Families of rows that turns and mirrors carry onto each other, the same ones carrying the whole set onto itself: the rest of each named row's family, in list order
4 families of 8 rows
pizi: [ 14   0  -5   0   5 -19   0  -2  -6   7  16   0   4 -13   2  -3 -14  -2
  -8   9   7]
sek: [  2   0   3   2   6   2  -4  -5  25  -2  -2 -15  11   2 -13   3  -1   2
 -10   8 -12]
kizev: [ -7   2   5   5  -3   5   7  -6  15  -4 -15 -16   6   4   7  -1   4   6
  -4   2  -5]
fidod: [ -2  -4  -2   7   2  -1   5   4  18   5  -9 -23  17   4  -3  -5  -2   7
  -4  -3  -4]
beso: [ 10   1 -11  -2   9 -23  -9  -2  -6  -2  14   8   8  -8  -4   0  -5   2
 -10   8   3]
duzup: [ -1   0  -3  -5  -4  -2  -3   0  24  -1  -4 -16  12   8 -14   1   0   7
   2   1  -7]
lal: [  8   2  -5  -8   6 -14  -8   1  -5  -7  11  13  15 -10  11   0 -13  -3
  -3   3   5]
tet: [  3  -7   2   5  -4  10  -6  -7  18  -2  -9 -10   7   9  -7   9   0  -3
 -10  10  -9]
Saz: [ -2  -9  -1   9  -4   6   4   2  13   6 -15 -19  15   9   2  -1   0   3
  -3  -2  -1]
bokim: [ 11  -7 -12   1   0 -14 -11  -4 -12  -2   8  13   4  -2   3   6  -4  -3
 -11  10   6]
nozil: [  4  -1  -1  -5   5 -12  -4   1  -8  -3   6  15  13  -6  15   0 -11  -6
   1  -2  12]
mup: [ 13   1  -3  -6  -9 -11  -5   3  -7  -1  10  15   2 -10   6   4  -3 -11
  -4   9   7]
sosip: [ -3  -7  -1  -2 -12   5  -2  -2  19   1 -11 -11   7  15  -6   5   2   2
   3   0   0]
gipif: [  4  -3  -7   5  -2   3  -1   2  18   0  -8 -22  19   2  -5  -2  -2   8
  -8   4 -11]
sono: [  8   6   2  -7   1 -20   1   6  -2   3  13  10   4 -13   3  -3  -3  -8
   0   2  11]
Sevup: [ -6   6   4   3   1   2   7  -5  18  -4 -12 -18   8   0   3  -4   2   8
  -4   2  -8]
Fosom: [ 10  -3  -1   2   4 -19   4  -1  -8  11  12   1   2 -10   6  -3 -13  -5
  -4   4  14]
bapez: [ -3   2   1   5  -6   8   3  -7  14  -7 -15 -15   7   2   6   1   3   5
  -7   7  -9]
bora: [ 14   7  -3  -9  -2 -17  -4   4  -2  -2  15  11   5 -14   0   0  -4  -7
  -4   9   4]
miv: [ 17  -4  -7   1  -2 -13  -4  -4 -10   4  13   2   3 -11   6   2 -14  -5
 -10  13   7]
logep: [ -2   6   1   2  -2   4   3  -6  18  -8 -11 -17   9  -1   3  -1   2   9
  -7   7 -12]
mig: [  3  -9  -7   8  -8   9  -2   0  13   0 -13 -19  16   7   1   2  -1   4
  -8   4  -8]
nisuv: [  3  -8  -4   4   3 -18  -4  -3 -13   6   5  13   1   2   7   2  -2  -5
  -5   2  16]
tiraz: [  8   1   2  -5  -5 -14   1   4  -6   4   8  14   1  -8   8   1  -2 -12
   1   2  14]
kegi: [ 13  -7  -2   3  -2 -12   0  -3 -12   9   9   4   1  -7  10   1 -13  -8
  -6   8  13]
Meza: [ -6  -2  10   4   9  -2   4  -4  24   6  -6 -16   8   6 -10   0   0   0
  -4   0  -2]
zeme: [  8  -2  -5  -6   1 -10  -9   0  -8  -7   8  15  13  -7  14   2 -12  -6
  -2   3   8]
Sose: [  5   2  -2  -7   9 -16  -4   2  -5  -3  10  12  15  -9  11  -3 -12  -3
   0  -2   9]
Dilov: [  2  -4  -5  -4 -11   4  -6  -2  21  -3  -8 -12  10  11 -11   6   1   5
  -1   4  -7]
dume: [ -5  -3   2  -3  -5  -1   1   0  23   4  -8 -15   9  12 -10   1   2   5
   5  -4   0]
retil: [  3  -1  -4   0  12 -26  -1   0  -6   6  11   8   4  -4   0  -4  -4   0
  -4  -1  13]
buz: [ -5  -9   9   7   0   7   1  -6  18   5 -13 -10   5  12  -3   6   2  -5
  -5   2   1]

The rest of the family of Fosom: pizi, duzup, sosip, miv, kegi, Dilov, dume
The rest of the family of fidod: Saz, mup, gipif, sono, bora, mig, tiraz
The rest of the family of retil: sek, beso, tet, bokim, nisuv, Meza, buz

